In the data rows, 128 means zero.
Here are some points:
[126, 152, 133, 79, 121, 129, 109, 111, 91, 189, 145, 95, 159, 193, 107, 194, 210, 171, 167]
[164, 176, 145, 125, 62, 77, 141, 193, 147, 113, 101, 173, 197, 144, 199, 84, 113, 97, 114]
[108, 120, 88, 71, 145, 154, 145, 103, 93, 129, 188, 120, 62, 82, 67, 163, 110, 169, 211]
[159, 157, 156, 174, 74, 82, 122, 178, 180, 114, 90, 170, 188, 155, 218, 78, 117, 70, 76]
[114, 140, 112, 155, 116, 122, 155, 181, 142, 116, 104, 160, 101, 79, 136, 110, 89, 93, 132]
[118, 94, 98, 172, 168, 178, 144, 140, 167, 68, 115, 146, 57, 29, 113, 87, 77, 83, 99]
[147, 156, 157, 128, 105, 99, 94, 126, 143, 150, 120, 103, 172, 161, 166, 149, 149, 137, 100]
[116, 123, 101, 122, 157, 154, 144, 134, 131, 88, 151, 152, 71, 85, 92, 93, 81, 118, 131]
[117, 137, 148, 79, 145, 129, 109, 86, 86, 172, 147, 89, 159, 174, 92, 188, 191, 175, 161]
[98, 89, 126, 98, 175, 172, 106, 58, 94, 160, 156, 69, 96, 128, 60, 182, 163, 174, 152]
[126, 124, 150, 82, 137, 127, 119, 90, 92, 160, 160, 85, 149, 180, 100, 191, 174, 168, 162]
[138, 165, 101, 159, 80, 98, 139, 182, 142, 113, 105, 168, 148, 105, 171, 75, 89, 100, 113]
[123, 127, 128, 139, 117, 137, 123, 139, 128, 104, 118, 133, 123, 122, 133, 111, 119, 131, 127]
[141, 158, 82, 115, 91, 119, 159, 185, 109, 139, 141, 162, 96, 103, 126, 116, 106, 123, 179]
[145, 200, 121, 128, 41, 79, 165, 203, 142, 143, 111, 172, 173, 133, 175, 113, 108, 92, 130]
[136, 139, 155, 103, 106, 123, 132, 135, 113, 163, 121, 133, 159, 167, 126, 175, 147, 126, 131]
[144, 119, 138, 166, 139, 121, 118, 124, 137, 123, 109, 109, 150, 141, 151, 123, 139, 121, 82]
[108, 52, 160, 179, 211, 181, 112, 78, 184, 74, 107, 119, 71, 76, 127, 112, 89, 107, 73]
[132, 42, 174, 156, 222, 156, 93, 71, 152, 86, 111, 101, 75, 88, 120, 109, 118, 125, 72]
[155, 112, 196, 156, 117, 105, 107, 109, 161, 133, 91, 116, 206, 185, 202, 131, 156, 104, 51]
[101, 96, 88, 97, 166, 150, 141, 70, 98, 146, 178, 101, 64, 118, 51, 172, 146, 161, 202]
Here are 16 more points, each followed by its number:
[91, 118, 62, 73, 130, 159, 172, 133, 99, 106, 179, 144, 43, 64, 53, 121, 88, 144, 225] 0
[110, 100, 81, 170, 151, 169, 145, 151, 151, 55, 122, 177, 60, 58, 109, 58, 55, 96, 120] 1
[151, 122, 214, 166, 122, 100, 96, 130, 149, 146, 95, 105, 221, 199, 186, 139, 182, 111, 49] 2
[129, 138, 116, 105, 145, 146, 114, 120, 91, 152, 159, 110, 120, 143, 97, 160, 157, 156, 171] 3
[130, 108, 133, 165, 163, 138, 105, 86, 142, 112, 120, 121, 125, 129, 131, 111, 121, 129, 95] 4
[139, 187, 83, 114, 70, 115, 147, 210, 111, 130, 132, 175, 144, 118, 126, 123, 105, 129, 179] 5
[125, 114, 117, 122, 155, 153, 144, 126, 125, 122, 125, 127, 95, 104, 108, 122, 119, 126, 128] 6
[114, 134, 97, 111, 122, 140, 157, 160, 111, 125, 142, 143, 76, 93, 105, 119, 91, 130, 174] 7
[151, 187, 130, 100, 39, 62, 144, 191, 150, 127, 126, 163, 198, 149, 185, 95, 102, 109, 138] 8
[158, 169, 150, 100, 93, 93, 109, 167, 129, 150, 114, 122, 181, 185, 170, 136, 158, 143, 103] 9
[108, 62, 162, 137, 196, 161, 114, 42, 148, 119, 141, 75, 85, 114, 110, 159, 148, 133, 111] 10
[134, 129, 147, 66, 120, 105, 106, 78, 75, 186, 151, 75, 152, 180, 89, 193, 201, 198, 162] 11
[125, 134, 95, 81, 127, 140, 148, 122, 88, 132, 173, 135, 80, 115, 63, 150, 114, 146, 212] 12
[121, 171, 87, 99, 77, 125, 151, 195, 118, 119, 132, 167, 109, 112, 124, 123, 86, 122, 178] 13
[103, 148, 96, 100, 94, 120, 148, 159, 126, 111, 148, 156, 101, 98, 116, 118, 85, 109, 163] 14
[123, 164, 54, 100, 94, 109, 160, 176, 112, 115, 153, 169, 93, 93, 135, 98, 83, 123, 188] 15
Which of these numbered points is nearest to each point below, ignoring the 3 directions in which the first points spread most? Its number follows each.
[124, 122, 121, 130, 127, 160, 121, 128, 126, 139, 131, 111, 136, 134, 125, 138, 142, 143, 125] > 5
[105, 70, 131, 124, 200, 167, 129, 51, 107, 121, 134, 96, 74, 105, 70, 161, 144, 142, 139] > 6
[98, 70, 136, 128, 198, 170, 115, 40, 136, 124, 151, 89, 73, 105, 67, 165, 153, 150, 128] > 10
[143, 169, 126, 141, 69, 94, 149, 198, 157, 106, 106, 161, 159, 136, 184, 90, 103, 100, 88] > 9
[135, 124, 102, 146, 124, 135, 136, 153, 148, 73, 124, 169, 108, 92, 143, 71, 66, 100, 101] > 1
[133, 146, 111, 104, 101, 113, 152, 170, 130, 102, 142, 169, 111, 104, 135, 104, 70, 125, 150] > 8
[146, 157, 127, 119, 104, 102, 108, 117, 98, 182, 122, 99, 191, 189, 132, 160, 163, 151, 154] > 4
[121, 97, 120, 128, 175, 157, 140, 96, 131, 90, 159, 139, 73, 92, 96, 132, 130, 128, 148] > 12
[107, 106, 145, 119, 156, 124, 120, 83, 122, 138, 155, 108, 134, 133, 100, 160, 145, 146, 139] > 14
[125, 72, 167, 168, 197, 152, 117, 89, 124, 116, 128, 102, 117, 126, 111, 147, 156, 120, 104] > 2
[140, 190, 80, 93, 55, 104, 151, 198, 105, 142, 128, 146, 145, 130, 149, 112, 127, 134, 178] > 9
[140, 130, 102, 140, 104, 127, 170, 166, 152, 67, 125, 175, 100, 78, 145, 59, 65, 85, 129] > 0
[94, 113, 96, 88, 161, 148, 135, 99, 93, 147, 176, 96, 77, 107, 54, 175, 153, 171, 190] > 2
[139, 124, 90, 140, 106, 122, 159, 167, 143, 88, 137, 176, 73, 63, 135, 84, 61, 99, 129] > 12
[125, 173, 131, 67, 103, 124, 115, 130, 96, 197, 144, 97, 173, 186, 98, 188, 189, 167, 169] > 6
[126, 150, 120, 122, 95, 106, 137, 140, 152, 123, 119, 139, 133, 121, 126, 107, 122, 137, 114] > 11
[119, 142, 62, 102, 112, 127, 163, 163, 100, 120, 166, 140, 69, 82, 116, 105, 83, 135, 189] > 15
[151, 163, 140, 95, 118, 106, 96, 122, 94, 204, 130, 97, 182, 203, 127, 170, 187, 165, 149] > 3
[109, 120, 95, 113, 148, 155, 138, 122, 114, 119, 154, 138, 72, 97, 74, 121, 108, 134, 160] > 1
